In the data rows, 500 means zero.
Here are some points, each followed by its number:
tensor([438, 472, 584, 437, 448, 494, 435, 563, 442, 451, 441, 467, 453, 435, 458, 455, 454, 447, 436, 448, 618, 747, 610, 594, 444, 455, 460, 552, 487, 465, 458, 453, 487, 453, 492, 461, 584, 543, 447, 453, 459, 467, 446, 470, 456, 471, 451, 454, 470, 449, 443, 435, 457, 616, 826, 456, 468, 490, 478, 446, 469, 464, 454, 475]) 0
tensor([458, 504, 462, 433, 373, 471, 410, 463, 481, 397, 494, 449, 439, 454, 580, 442, 473, 464, 509, 438, 520, 499, 470, 441, 445, 435, 491, 486, 459, 459, 467, 431, 499, 470, 494, 477, 494, 595, 453, 407, 462, 442, 519, 484, 432, 496, 413, 510, 482, 444, 440, 418, 462, 449, 781, 468, 464, 453, 494, 421, 506, 445, 449, 498]) 1
tensor([450, 458, 443, 440, 452, 490, 441, 457, 445, 424, 446, 483, 883, 816, 459, 465, 455, 952, 444, 450, 465, 417, 441, 861, 439, 467, 460, 433, 498, 468, 876, 875, 484, 447, 492, 458, 446, 441, 444, 441, 465, 865, 434, 475, 455, 468, 450, 463, 458, 451, 445, 850, 464, 434, 457, 460, 478, 493, 489, 866, 892, 472, 458, 869]) 2
tensor([440, 468, 441, 435, 448, 493, 433, 450, 442, 448, 444, 467, 450, 433, 458, 451, 454, 448, 657, 447, 547, 594, 448, 445, 443, 454, 462, 527, 485, 466, 459, 452, 487, 450, 491, 553, 459, 596, 690, 453, 460, 463, 445, 470, 459, 472, 450, 453, 555, 561, 445, 436, 456, 444, 449, 542, 469, 491, 477, 448, 468, 462, 557, 477]) 3
tensor([732, 471, 439, 431, 449, 490, 434, 733, 440, 449, 440, 468, 451, 431, 460, 451, 454, 451, 834, 449, 732, 747, 448, 446, 445, 459, 468, 740, 481, 463, 464, 452, 488, 446, 497, 463, 454, 771, 752, 457, 458, 459, 445, 468, 451, 470, 444, 453, 469, 722, 447, 443, 452, 445, 450, 460, 739, 491, 479, 446, 469, 464, 728, 475]) 4
tensor([449, 482, 437, 438, 432, 497, 445, 454, 444, 673, 775, 480, 648, 432, 448, 463, 449, 644, 430, 446, 464, 438, 674, 696, 437, 445, 455, 442, 494, 460, 460, 637, 486, 450, 491, 464, 451, 453, 630, 458, 469, 474, 442, 469, 685, 487, 442, 447, 468, 445, 444, 429, 673, 436, 449, 454, 476, 500, 480, 668, 465, 460, 457, 469]) 5
tensor([434, 464, 452, 437, 448, 503, 444, 442, 439, 450, 437, 469, 452, 428, 638, 463, 744, 453, 787, 442, 649, 428, 444, 455, 426, 453, 643, 432, 490, 474, 455, 450, 487, 439, 486, 652, 453, 657, 439, 447, 471, 467, 450, 473, 468, 478, 695, 444, 468, 632, 457, 423, 460, 443, 449, 458, 480, 483, 654, 451, 462, 471, 625, 468]) 6
tensor([424, 465, 448, 418, 428, 521, 413, 451, 438, 972, 999, 450, 429, 417, 484, 456, 443, 463, 434, 427, 452, 419, 999, 999, 448, 959, 480, 452, 480, 998, 446, 424, 486, 418, 484, 457, 450, 451, 969, 466, 466, 464, 458, 476, 999, 478, 457, 457, 460, 455, 959, 431, 999, 433, 437, 450, 473, 483, 479, 930, 468, 451, 432, 489]) 7
tensor([436, 472, 435, 430, 449, 495, 430, 452, 696, 450, 443, 665, 450, 434, 666, 453, 888, 445, 647, 455, 455, 427, 444, 446, 446, 453, 679, 437, 489, 466, 463, 452, 488, 448, 495, 459, 457, 441, 448, 454, 457, 466, 731, 676, 457, 470, 772, 657, 470, 447, 445, 431, 457, 447, 446, 453, 470, 492, 698, 448, 474, 463, 455, 477]) 8
tensor([435, 474, 443, 434, 446, 494, 436, 449, 941, 450, 441, 465, 447, 433, 816, 453, 999, 451, 432, 449, 827, 829, 452, 449, 446, 456, 875, 437, 480, 464, 462, 452, 487, 452, 495, 463, 456, 438, 447, 454, 464, 465, 951, 470, 456, 471, 858, 817, 464, 449, 444, 434, 456, 448, 452, 458, 471, 491, 858, 451, 469, 459, 814, 475]) 9
tensor([439, 466, 437, 439, 443, 480, 432, 441, 680, 457, 444, 678, 452, 434, 675, 452, 814, 450, 437, 446, 457, 428, 440, 436, 439, 451, 680, 432, 478, 466, 458, 452, 488, 446, 498, 462, 456, 451, 437, 446, 458, 459, 822, 664, 457, 484, 755, 677, 462, 455, 448, 438, 459, 450, 449, 457, 465, 484, 692, 442, 477, 457, 687, 474]) 10
tensor([440, 870, 445, 438, 852, 497, 836, 453, 444, 449, 441, 468, 847, 846, 460, 450, 452, 841, 432, 449, 456, 433, 447, 444, 891, 847, 460, 435, 486, 468, 462, 453, 490, 449, 495, 464, 456, 439, 444, 863, 465, 465, 446, 470, 455, 471, 448, 452, 466, 445, 444, 870, 454, 444, 450, 458, 469, 491, 479, 446, 468, 864, 454, 475]) 11
tensor([451, 459, 443, 425, 433, 508, 447, 438, 483, 446, 452, 516, 452, 453, 453, 447, 527, 453, 434, 447, 505, 434, 447, 425, 437, 446, 499, 439, 486, 465, 463, 457, 504, 452, 485, 469, 456, 430, 444, 455, 453, 481, 536, 508, 475, 517, 474, 495, 481, 442, 449, 434, 452, 458, 599, 461, 474, 489, 472, 444, 455, 457, 463, 483]) 12
tensor([438, 470, 442, 733, 446, 493, 437, 453, 443, 854, 880, 467, 752, 433, 460, 453, 453, 747, 437, 447, 454, 432, 449, 446, 441, 456, 463, 433, 486, 767, 460, 796, 485, 452, 493, 461, 458, 438, 443, 453, 461, 772, 446, 470, 790, 472, 451, 453, 468, 447, 445, 438, 775, 444, 451, 459, 469, 492, 480, 781, 470, 460, 456, 475]) 13
tensor([441, 471, 528, 437, 446, 496, 433, 539, 442, 451, 437, 466, 450, 439, 454, 455, 453, 448, 568, 450, 455, 583, 449, 447, 449, 458, 463, 531, 489, 468, 459, 454, 488, 452, 491, 465, 456, 573, 584, 452, 460, 464, 445, 467, 458, 471, 451, 452, 466, 550, 445, 428, 456, 540, 447, 556, 471, 490, 477, 451, 468, 462, 546, 470]) 14
tensor([560, 478, 571, 439, 448, 482, 439, 565, 438, 458, 443, 459, 442, 430, 458, 447, 460, 445, 430, 438, 455, 557, 445, 447, 446, 450, 469, 550, 487, 463, 467, 462, 476, 564, 500, 457, 563, 570, 446, 464, 446, 454, 457, 459, 467, 474, 447, 455, 453, 456, 436, 439, 459, 568, 610, 582, 463, 492, 474, 448, 465, 462, 441, 476]) 15
tensor([434, 468, 424, 833, 866, 488, 892, 449, 438, 444, 441, 459, 456, 853, 455, 457, 443, 450, 430, 932, 459, 426, 446, 448, 928, 864, 475, 445, 496, 454, 470, 446, 486, 439, 508, 458, 452, 443, 456, 883, 449, 456, 453, 461, 452, 467, 458, 442, 480, 449, 859, 862, 445, 455, 442, 449, 473, 496, 475, 444, 473, 887, 450, 478]) 16
tensor([826, 471, 764, 424, 461, 498, 427, 759, 448, 441, 434, 451, 467, 438, 462, 765, 447, 432, 443, 441, 467, 449, 461, 450, 432, 474, 463, 771, 485, 463, 470, 445, 476, 753, 486, 459, 755, 443, 453, 466, 761, 473, 447, 473, 451, 459, 445, 437, 487, 448, 432, 452, 443, 747, 453, 462, 795, 804, 484, 443, 467, 461, 445, 455]) 17
tensor([453, 462, 446, 741, 750, 465, 420, 457, 459, 780, 763, 461, 741, 431, 475, 452, 459, 461, 422, 443, 463, 431, 445, 433, 442, 443, 464, 455, 479, 460, 762, 759, 493, 450, 492, 447, 431, 444, 454, 461, 453, 747, 458, 450, 464, 470, 444, 445, 463, 442, 457, 711, 443, 445, 436, 458, 463, 482, 495, 742, 498, 742, 444, 477]) 18
tensor([449, 465, 434, 592, 596, 515, 683, 456, 435, 457, 432, 452, 612, 629, 450, 435, 666, 448, 451, 466, 445, 432, 476, 463, 701, 474, 461, 427, 503, 457, 449, 611, 502, 451, 487, 487, 436, 474, 457, 452, 458, 442, 454, 458, 463, 450, 444, 444, 461, 437, 461, 589, 446, 440, 651, 475, 483, 501, 468, 465, 462, 620, 471, 452]) 19
tensor([441, 477, 437, 435, 442, 498, 429, 451, 440, 545, 541, 474, 530, 442, 461, 462, 452, 511, 439, 452, 461, 423, 446, 526, 446, 463, 457, 433, 485, 468, 531, 533, 487, 457, 478, 461, 452, 444, 438, 450, 452, 534, 444, 459, 456, 474, 453, 450, 458, 440, 442, 442, 531, 446, 458, 459, 465, 491, 464, 526, 536, 459, 446, 476]) 20
tensor([426, 483, 431, 631, 460, 503, 442, 462, 900, 632, 442, 462, 442, 627, 447, 461, 442, 678, 430, 663, 457, 427, 648, 450, 437, 452, 454, 440, 500, 474, 686, 469, 495, 438, 484, 483, 443, 443, 444, 649, 462, 460, 441, 470, 695, 467, 453, 450, 469, 454, 441, 436, 457, 438, 446, 464, 458, 510, 471, 457, 471, 466, 448, 665]) 21
tensor([450, 482, 438, 437, 433, 487, 519, 450, 539, 441, 434, 494, 500, 479, 451, 455, 501, 498, 421, 446, 452, 440, 447, 441, 498, 442, 454, 440, 489, 460, 457, 500, 486, 449, 496, 463, 451, 454, 434, 464, 467, 512, 446, 471, 469, 494, 442, 447, 471, 442, 444, 472, 464, 431, 450, 452, 472, 498, 474, 484, 462, 463, 457, 479]) 22
tensor([685, 470, 651, 429, 443, 497, 439, 450, 439, 451, 445, 464, 458, 432, 458, 659, 452, 448, 436, 448, 463, 571, 609, 438, 443, 453, 459, 639, 485, 465, 469, 457, 491, 624, 491, 460, 626, 436, 447, 456, 458, 477, 448, 463, 459, 474, 445, 447, 472, 444, 448, 437, 452, 677, 449, 457, 638, 640, 479, 451, 466, 462, 454, 476]) 23
tensor([441, 462, 432, 430, 452, 498, 440, 457, 443, 449, 640, 470, 634, 584, 460, 456, 447, 680, 434, 445, 452, 430, 445, 594, 447, 453, 470, 442, 487, 471, 459, 628, 490, 450, 494, 461, 454, 435, 446, 454, 461, 625, 440, 466, 456, 478, 451, 451, 469, 452, 447, 617, 627, 450, 445, 453, 472, 485, 477, 647, 624, 461, 454, 476]) 24
tensor([637, 466, 436, 444, 455, 500, 444, 606, 430, 459, 452, 467, 439, 416, 466, 457, 448, 438, 786, 465, 463, 424, 441, 446, 448, 449, 460, 605, 472, 471, 466, 433, 490, 442, 489, 614, 459, 687, 672, 457, 469, 467, 457, 449, 431, 481, 606, 464, 478, 641, 436, 428, 473, 442, 453, 650, 452, 464, 472, 452, 463, 489, 647, 483]) 25
tensor([594, 470, 442, 433, 447, 495, 435, 454, 619, 449, 443, 467, 450, 434, 459, 611, 455, 446, 435, 447, 456, 711, 449, 442, 441, 456, 462, 614, 603, 465, 459, 452, 487, 573, 491, 461, 456, 437, 446, 452, 458, 464, 445, 469, 456, 470, 450, 455, 586, 445, 447, 434, 456, 588, 451, 457, 650, 612, 478, 449, 469, 460, 456, 475]) 26
tensor([441, 470, 439, 435, 446, 493, 433, 718, 444, 451, 441, 463, 450, 434, 726, 450, 449, 446, 713, 450, 758, 729, 446, 443, 444, 456, 728, 435, 755, 465, 463, 451, 485, 450, 491, 736, 456, 734, 447, 453, 459, 464, 442, 470, 456, 472, 452, 454, 742, 445, 446, 437, 455, 445, 448, 457, 734, 493, 477, 449, 470, 458, 455, 476]) 27
tensor([435, 472, 426, 531, 517, 488, 510, 457, 447, 540, 513, 465, 455, 434, 464, 464, 414, 446, 440, 509, 455, 425, 459, 453, 456, 458, 470, 452, 475, 456, 460, 506, 505, 464, 499, 448, 442, 457, 433, 454, 449, 457, 441, 464, 440, 454, 459, 456, 453, 459, 522, 431, 505, 438, 447, 455, 471, 479, 495, 507, 471, 522, 441, 484]) 28
tensor([931, 472, 990, 440, 445, 503, 425, 457, 439, 446, 442, 972, 449, 435, 464, 998, 449, 441, 433, 457, 459, 435, 447, 448, 446, 458, 460, 435, 491, 466, 459, 459, 980, 965, 496, 463, 962, 443, 440, 454, 994, 464, 447, 467, 451, 980, 446, 936, 467, 446, 447, 437, 449, 970, 447, 460, 466, 491, 481, 442, 468, 458, 454, 473]) 29
tensor([445, 863, 443, 833, 831, 495, 432, 449, 999, 455, 443, 468, 450, 863, 459, 453, 447, 913, 435, 441, 448, 430, 446, 446, 853, 460, 460, 431, 489, 468, 464, 455, 484, 456, 498, 461, 454, 442, 438, 865, 463, 852, 445, 465, 450, 474, 452, 455, 466, 446, 441, 826, 447, 450, 452, 450, 469, 501, 478, 448, 852, 463, 454, 474]) 30
tensor([433, 468, 440, 427, 443, 487, 440, 450, 442, 456, 443, 577, 458, 425, 455, 452, 578, 452, 427, 445, 572, 429, 443, 446, 446, 449, 574, 441, 479, 465, 451, 457, 488, 453, 488, 464, 550, 432, 442, 445, 454, 466, 649, 587, 455, 579, 582, 598, 463, 459, 453, 432, 463, 451, 850, 455, 475, 494, 472, 455, 465, 458, 450, 485]) 31
tensor([441, 469, 440, 497, 499, 494, 562, 455, 526, 451, 438, 464, 500, 485, 462, 455, 616, 446, 437, 447, 457, 428, 449, 446, 533, 456, 462, 435, 484, 464, 462, 451, 490, 451, 491, 463, 457, 440, 447, 454, 458, 466, 550, 471, 453, 469, 452, 458, 469, 448, 445, 500, 457, 444, 626, 460, 467, 490, 475, 447, 469, 461, 456, 474]) 32
tensor([623, 479, 595, 437, 436, 496, 442, 591, 442, 447, 440, 476, 447, 430, 453, 458, 450, 446, 431, 446, 460, 879, 775, 639, 440, 449, 459, 644, 494, 464, 461, 448, 486, 572, 492, 463, 453, 605, 754, 456, 467, 472, 442, 467, 463, 481, 445, 447, 466, 444, 443, 431, 455, 623, 448, 456, 474, 498, 479, 442, 467, 463, 457, 473]) 33
tensor([439, 470, 442, 703, 705, 496, 745, 452, 722, 450, 442, 468, 714, 707, 457, 452, 452, 742, 436, 445, 456, 431, 447, 443, 709, 457, 460, 434, 485, 465, 460, 747, 486, 451, 492, 459, 456, 438, 446, 453, 461, 728, 447, 471, 455, 470, 452, 454, 465, 447, 446, 700, 457, 446, 451, 457, 470, 490, 479, 447, 470, 461, 455, 475]) 34
tensor([436, 470, 441, 438, 448, 493, 432, 451, 442, 450, 444, 658, 448, 432, 654, 452, 453, 445, 710, 447, 457, 431, 446, 445, 444, 457, 461, 435, 486, 465, 462, 452, 490, 451, 491, 650, 457, 674, 443, 454, 459, 464, 744, 470, 455, 471, 709, 650, 466, 450, 446, 436, 455, 446, 645, 654, 470, 491, 478, 448, 468, 461, 652, 478]) 35
tensor([439, 471, 442, 435, 449, 495, 436, 450, 441, 451, 439, 466, 449, 437, 873, 454, 451, 448, 999, 447, 908, 826, 447, 445, 442, 454, 848, 436, 485, 467, 462, 454, 487, 453, 496, 885, 456, 999, 446, 452, 461, 464, 446, 471, 455, 471, 837, 451, 468, 832, 444, 437, 458, 445, 999, 836, 469, 494, 478, 448, 470, 458, 453, 474]) 36
tensor([450, 478, 437, 427, 431, 497, 414, 450, 432, 908, 999, 478, 905, 443, 469, 469, 457, 433, 442, 454, 468, 424, 931, 951, 446, 465, 454, 429, 496, 906, 465, 435, 479, 460, 470, 456, 459, 443, 430, 456, 457, 883, 460, 453, 951, 475, 452, 451, 450, 436, 865, 449, 960, 452, 464, 462, 462, 501, 455, 935, 463, 458, 437, 483]) 37
tensor([439, 470, 443, 437, 446, 494, 434, 882, 442, 449, 441, 468, 449, 432, 877, 454, 449, 446, 944, 447, 454, 864, 448, 444, 443, 456, 461, 858, 487, 463, 457, 451, 488, 449, 492, 899, 456, 944, 447, 451, 458, 465, 445, 470, 455, 472, 452, 454, 892, 894, 445, 434, 457, 444, 451, 896, 470, 492, 479, 449, 469, 461, 888, 475]) 38
tensor([441, 456, 451, 430, 455, 504, 425, 455, 460, 442, 448, 455, 456, 434, 572, 465, 571, 463, 553, 456, 572, 431, 443, 446, 445, 461, 563, 432, 494, 474, 457, 444, 477, 454, 487, 545, 455, 585, 447, 465, 455, 467, 555, 479, 457, 483, 570, 565, 480, 465, 447, 428, 442, 439, 648, 457, 470, 481, 465, 442, 474, 468, 435, 468]) 39
tensor([442, 480, 451, 570, 430, 485, 641, 454, 579, 452, 438, 455, 464, 432, 446, 448, 639, 460, 540, 659, 454, 446, 437, 430, 422, 541, 462, 463, 478, 456, 473, 435, 493, 451, 481, 463, 470, 432, 654, 541, 482, 463, 439, 464, 556, 463, 447, 443, 463, 445, 540, 435, 459, 441, 462, 439, 461, 484, 465, 434, 487, 451, 447, 462]) 40
tensor([613, 472, 625, 435, 449, 493, 435, 451, 443, 451, 439, 466, 449, 431, 458, 615, 452, 445, 434, 448, 596, 654, 617, 445, 441, 455, 461, 613, 486, 467, 458, 452, 487, 598, 493, 460, 610, 438, 445, 453, 460, 462, 445, 470, 454, 473, 451, 453, 465, 449, 445, 434, 455, 649, 450, 458, 613, 492, 479, 449, 470, 462, 453, 475]) 41
tensor([432, 474, 452, 432, 444, 497, 438, 891, 443, 446, 439, 466, 444, 430, 456, 459, 451, 451, 991, 453, 454, 885, 449, 445, 446, 456, 457, 887, 484, 463, 466, 454, 491, 454, 498, 904, 455, 960, 447, 455, 464, 468, 441, 470, 451, 469, 452, 455, 889, 905, 442, 437, 453, 867, 455, 908, 473, 493, 481, 450, 469, 458, 894, 474]) 42
tensor([606, 473, 435, 439, 450, 487, 433, 584, 440, 457, 445, 468, 455, 433, 464, 452, 444, 449, 440, 452, 455, 941, 779, 568, 445, 456, 467, 643, 484, 467, 455, 455, 483, 459, 492, 464, 456, 592, 790, 448, 456, 466, 443, 465, 587, 475, 453, 458, 465, 446, 444, 439, 455, 600, 449, 449, 609, 496, 475, 442, 472, 467, 453, 480]) 43
Which two points above are nearest to each new point by angle? Their numbers follow each, nearest first.
tensor([438, 466, 437, 593, 609, 493, 681, 453, 610, 446, 444, 467, 605, 603, 456, 450, 460, 610, 435, 450, 455, 428, 449, 445, 612, 451, 462, 441, 482, 464, 457, 622, 492, 451, 493, 469, 458, 437, 442, 613, 460, 460, 443, 471, 460, 470, 450, 451, 469, 445, 441, 603, 456, 446, 450, 462, 471, 495, 469, 441, 465, 463, 451, 478]) 34 19
tensor([438, 473, 459, 440, 444, 504, 421, 455, 451, 665, 776, 471, 636, 447, 462, 454, 454, 641, 434, 450, 464, 442, 683, 668, 449, 464, 457, 425, 491, 469, 450, 636, 499, 447, 499, 465, 446, 436, 670, 450, 478, 460, 445, 467, 680, 475, 451, 450, 461, 448, 440, 436, 661, 439, 444, 454, 464, 493, 477, 655, 456, 462, 452, 481]) 5 37
tensor([446, 464, 442, 435, 439, 491, 436, 447, 434, 781, 879, 466, 453, 435, 459, 450, 453, 458, 441, 660, 463, 429, 804, 438, 443, 669, 470, 441, 478, 697, 462, 456, 489, 449, 497, 466, 454, 438, 998, 664, 453, 461, 443, 467, 826, 478, 439, 448, 472, 450, 450, 443, 680, 445, 452, 461, 468, 494, 478, 446, 467, 463, 456, 681]) 7 5
tensor([426, 469, 999, 440, 447, 497, 440, 466, 437, 445, 442, 999, 450, 444, 465, 999, 455, 435, 435, 446, 457, 422, 450, 474, 448, 474, 461, 437, 491, 456, 452, 465, 475, 999, 508, 461, 999, 441, 448, 451, 999, 479, 999, 999, 457, 999, 446, 976, 480, 446, 441, 445, 462, 999, 442, 464, 466, 470, 491, 459, 474, 464, 452, 484]) 29 17
tensor([440, 653, 442, 628, 449, 488, 430, 449, 449, 651, 444, 471, 449, 435, 462, 455, 450, 448, 437, 697, 459, 432, 650, 450, 445, 647, 459, 433, 484, 660, 658, 455, 486, 450, 491, 458, 455, 439, 445, 651, 463, 462, 444, 471, 671, 472, 457, 457, 470, 454, 630, 432, 452, 447, 446, 464, 471, 483, 475, 452, 466, 459, 454, 475]) 21 7
tensor([603, 471, 646, 437, 447, 495, 435, 451, 441, 450, 443, 466, 451, 432, 460, 453, 451, 447, 436, 446, 626, 615, 690, 691, 444, 456, 462, 595, 485, 465, 464, 452, 486, 450, 489, 462, 628, 439, 618, 453, 459, 464, 443, 470, 458, 472, 450, 455, 465, 448, 444, 435, 456, 662, 687, 458, 470, 491, 480, 450, 470, 459, 453, 475]) 0 33
tensor([440, 921, 440, 976, 904, 494, 432, 448, 443, 449, 441, 468, 449, 877, 461, 452, 454, 445, 433, 999, 455, 433, 451, 447, 912, 951, 463, 436, 484, 948, 932, 451, 487, 452, 491, 462, 456, 437, 446, 931, 459, 465, 447, 470, 454, 472, 449, 452, 465, 449, 943, 435, 454, 446, 450, 461, 471, 492, 476, 451, 469, 460, 454, 478]) 16 11
tensor([443, 469, 437, 627, 619, 493, 673, 452, 443, 451, 442, 467, 449, 600, 460, 452, 451, 443, 436, 628, 456, 427, 446, 442, 625, 457, 463, 435, 484, 466, 459, 618, 485, 452, 493, 458, 458, 433, 446, 620, 458, 469, 445, 466, 455, 472, 454, 455, 467, 447, 603, 605, 458, 443, 449, 450, 468, 492, 479, 445, 471, 631, 455, 477]) 16 19
tensor([439, 490, 462, 850, 441, 503, 778, 472, 448, 852, 811, 447, 456, 449, 468, 441, 443, 462, 424, 899, 448, 434, 446, 461, 439, 772, 428, 420, 506, 815, 467, 432, 484, 475, 506, 492, 467, 410, 852, 775, 484, 462, 444, 472, 860, 477, 457, 481, 506, 463, 791, 462, 471, 452, 426, 471, 511, 481, 467, 454, 462, 484, 460, 457]) 7 40
tensor([431, 472, 444, 443, 459, 479, 432, 458, 587, 448, 427, 458, 498, 447, 455, 444, 488, 515, 428, 453, 446, 432, 459, 440, 476, 452, 440, 444, 469, 464, 475, 474, 496, 450, 474, 479, 457, 429, 444, 443, 461, 456, 477, 469, 465, 478, 432, 457, 461, 455, 453, 486, 450, 441, 447, 469, 487, 488, 469, 465, 480, 458, 450, 451]) 22 12
tensor([747, 475, 627, 439, 444, 491, 444, 451, 443, 442, 435, 472, 447, 428, 456, 647, 460, 448, 618, 446, 453, 430, 448, 445, 439, 459, 463, 639, 491, 459, 458, 445, 488, 648, 493, 464, 463, 443, 443, 464, 635, 466, 440, 472, 456, 474, 448, 454, 464, 641, 448, 432, 452, 446, 456, 640, 657, 498, 478, 449, 473, 460, 629, 486]) 17 23
tensor([438, 474, 449, 821, 764, 494, 905, 443, 438, 451, 439, 468, 453, 727, 459, 459, 451, 441, 426, 885, 460, 430, 445, 446, 790, 772, 467, 442, 488, 756, 463, 462, 485, 451, 494, 457, 457, 440, 448, 768, 448, 470, 446, 463, 460, 472, 450, 456, 459, 442, 772, 430, 448, 451, 444, 457, 467, 496, 478, 449, 465, 774, 451, 484]) 16 11
tensor([506, 466, 443, 416, 450, 508, 531, 450, 675, 512, 536, 455, 454, 510, 441, 446, 441, 523, 419, 438, 437, 444, 440, 440, 456, 454, 472, 446, 481, 467, 477, 528, 502, 451, 483, 469, 463, 425, 554, 483, 446, 529, 464, 467, 524, 473, 450, 459, 466, 447, 419, 443, 480, 455, 440, 473, 455, 504, 469, 442, 456, 468, 476, 472]) 22 20
tensor([438, 725, 441, 722, 703, 494, 705, 452, 962, 448, 442, 467, 449, 717, 460, 454, 446, 779, 436, 449, 454, 430, 446, 443, 444, 457, 464, 439, 484, 466, 459, 760, 489, 453, 492, 462, 455, 440, 446, 723, 460, 737, 443, 472, 453, 472, 451, 454, 463, 451, 446, 436, 455, 444, 448, 459, 470, 490, 481, 446, 730, 461, 449, 474]) 30 34
tensor([747, 466, 433, 443, 448, 786, 437, 439, 433, 466, 446, 458, 451, 435, 460, 781, 460, 449, 437, 440, 456, 425, 441, 435, 443, 456, 462, 729, 779, 457, 454, 457, 485, 447, 800, 462, 459, 454, 441, 452, 761, 456, 460, 770, 456, 474, 451, 451, 458, 458, 453, 437, 457, 450, 447, 462, 798, 787, 782, 447, 477, 456, 457, 477]) 17 26
tensor([441, 474, 446, 764, 731, 493, 843, 448, 441, 457, 435, 467, 451, 710, 462, 465, 449, 449, 421, 779, 466, 440, 451, 446, 762, 729, 458, 437, 490, 458, 465, 462, 485, 459, 505, 457, 451, 444, 447, 727, 453, 459, 445, 472, 456, 478, 450, 453, 468, 447, 734, 707, 454, 445, 446, 448, 467, 497, 486, 449, 478, 744, 448, 481]) 16 11
tensor([437, 474, 438, 505, 508, 494, 609, 456, 443, 448, 440, 466, 444, 485, 459, 456, 687, 442, 433, 501, 453, 433, 448, 448, 569, 458, 459, 434, 488, 469, 461, 454, 489, 448, 494, 464, 453, 435, 444, 451, 459, 461, 604, 465, 457, 468, 451, 450, 469, 449, 442, 518, 456, 442, 836, 460, 469, 492, 478, 451, 469, 518, 456, 475]) 32 19
tensor([583, 491, 414, 452, 428, 509, 408, 466, 452, 564, 687, 477, 399, 438, 415, 407, 437, 523, 438, 437, 452, 427, 588, 560, 483, 473, 476, 502, 504, 435, 458, 527, 494, 442, 498, 487, 447, 449, 590, 459, 457, 479, 454, 449, 564, 482, 437, 462, 495, 464, 456, 443, 448, 448, 454, 453, 496, 475, 506, 509, 508, 473, 442, 463]) 5 20
tensor([437, 468, 442, 431, 589, 491, 659, 448, 655, 447, 440, 469, 612, 586, 459, 455, 449, 631, 439, 446, 456, 431, 447, 445, 621, 457, 466, 438, 483, 465, 460, 619, 486, 446, 497, 463, 454, 438, 445, 457, 459, 603, 445, 472, 452, 472, 449, 453, 470, 450, 445, 609, 455, 443, 449, 459, 469, 493, 481, 593, 471, 463, 456, 472]) 34 22
tensor([437, 899, 445, 447, 450, 482, 431, 452, 466, 451, 430, 457, 897, 427, 458, 445, 459, 457, 430, 448, 444, 429, 452, 959, 448, 454, 441, 438, 477, 468, 934, 454, 493, 454, 479, 472, 454, 433, 439, 442, 463, 460, 446, 466, 458, 475, 433, 456, 461, 454, 880, 895, 869, 444, 451, 465, 479, 495, 472, 871, 888, 882, 452, 882]) 2 24
tensor([438, 469, 441, 437, 449, 494, 433, 452, 444, 451, 442, 468, 880, 831, 461, 456, 450, 908, 436, 448, 456, 431, 449, 836, 443, 456, 462, 432, 488, 465, 462, 843, 487, 451, 493, 460, 459, 439, 447, 455, 460, 867, 444, 468, 457, 469, 451, 453, 467, 449, 446, 842, 852, 445, 450, 457, 469, 489, 478, 880, 884, 460, 454, 880]) 2 24
tensor([424, 481, 455, 417, 463, 505, 418, 479, 459, 430, 444, 450, 437, 443, 908, 451, 449, 469, 902, 432, 921, 956, 423, 429, 445, 459, 951, 444, 507, 440, 457, 461, 493, 476, 493, 905, 450, 935, 458, 468, 442, 456, 448, 460, 480, 500, 918, 457, 888, 896, 468, 444, 462, 423, 421, 443, 459, 499, 500, 447, 471, 470, 899, 496]) 36 6
tensor([449, 473, 435, 440, 452, 501, 432, 455, 438, 676, 721, 471, 442, 429, 452, 452, 448, 458, 694, 597, 456, 438, 618, 631, 444, 455, 463, 432, 481, 623, 469, 454, 481, 450, 503, 464, 459, 438, 837, 443, 460, 467, 448, 472, 638, 478, 454, 455, 463, 437, 588, 432, 598, 449, 452, 447, 477, 498, 482, 444, 470, 463, 452, 466]) 7 5
tensor([443, 638, 442, 651, 619, 496, 649, 450, 444, 451, 442, 465, 451, 609, 459, 455, 451, 446, 435, 671, 454, 430, 447, 445, 629, 458, 459, 436, 485, 467, 634, 620, 487, 453, 491, 459, 460, 439, 444, 625, 463, 466, 444, 468, 457, 470, 448, 452, 468, 450, 443, 603, 457, 446, 450, 457, 467, 492, 477, 450, 467, 461, 453, 474]) 16 19
tensor([431, 474, 893, 427, 445, 491, 450, 892, 443, 449, 433, 897, 466, 432, 452, 896, 453, 450, 428, 450, 454, 433, 447, 441, 442, 459, 460, 444, 488, 466, 458, 456, 926, 898, 492, 460, 901, 441, 437, 452, 906, 468, 446, 474, 450, 916, 453, 883, 472, 455, 441, 431, 462, 887, 449, 463, 467, 489, 483, 454, 461, 449, 448, 483]) 29 17
tensor([432, 463, 437, 443, 460, 500, 449, 747, 435, 445, 444, 453, 450, 446, 734, 455, 459, 433, 451, 448, 752, 722, 450, 467, 453, 460, 464, 428, 755, 458, 457, 465, 736, 437, 759, 728, 724, 744, 443, 454, 460, 477, 443, 479, 448, 470, 448, 449, 742, 446, 436, 433, 467, 451, 448, 461, 475, 477, 478, 458, 468, 465, 455, 483]) 27 38
tensor([555, 473, 553, 438, 445, 488, 438, 549, 442, 453, 439, 469, 454, 433, 455, 452, 452, 447, 433, 443, 456, 540, 445, 445, 440, 455, 464, 547, 484, 466, 456, 452, 488, 553, 490, 460, 549, 530, 442, 451, 456, 465, 447, 474, 458, 471, 450, 457, 465, 550, 447, 433, 459, 559, 447, 563, 469, 494, 475, 453, 467, 458, 449, 478]) 15 14
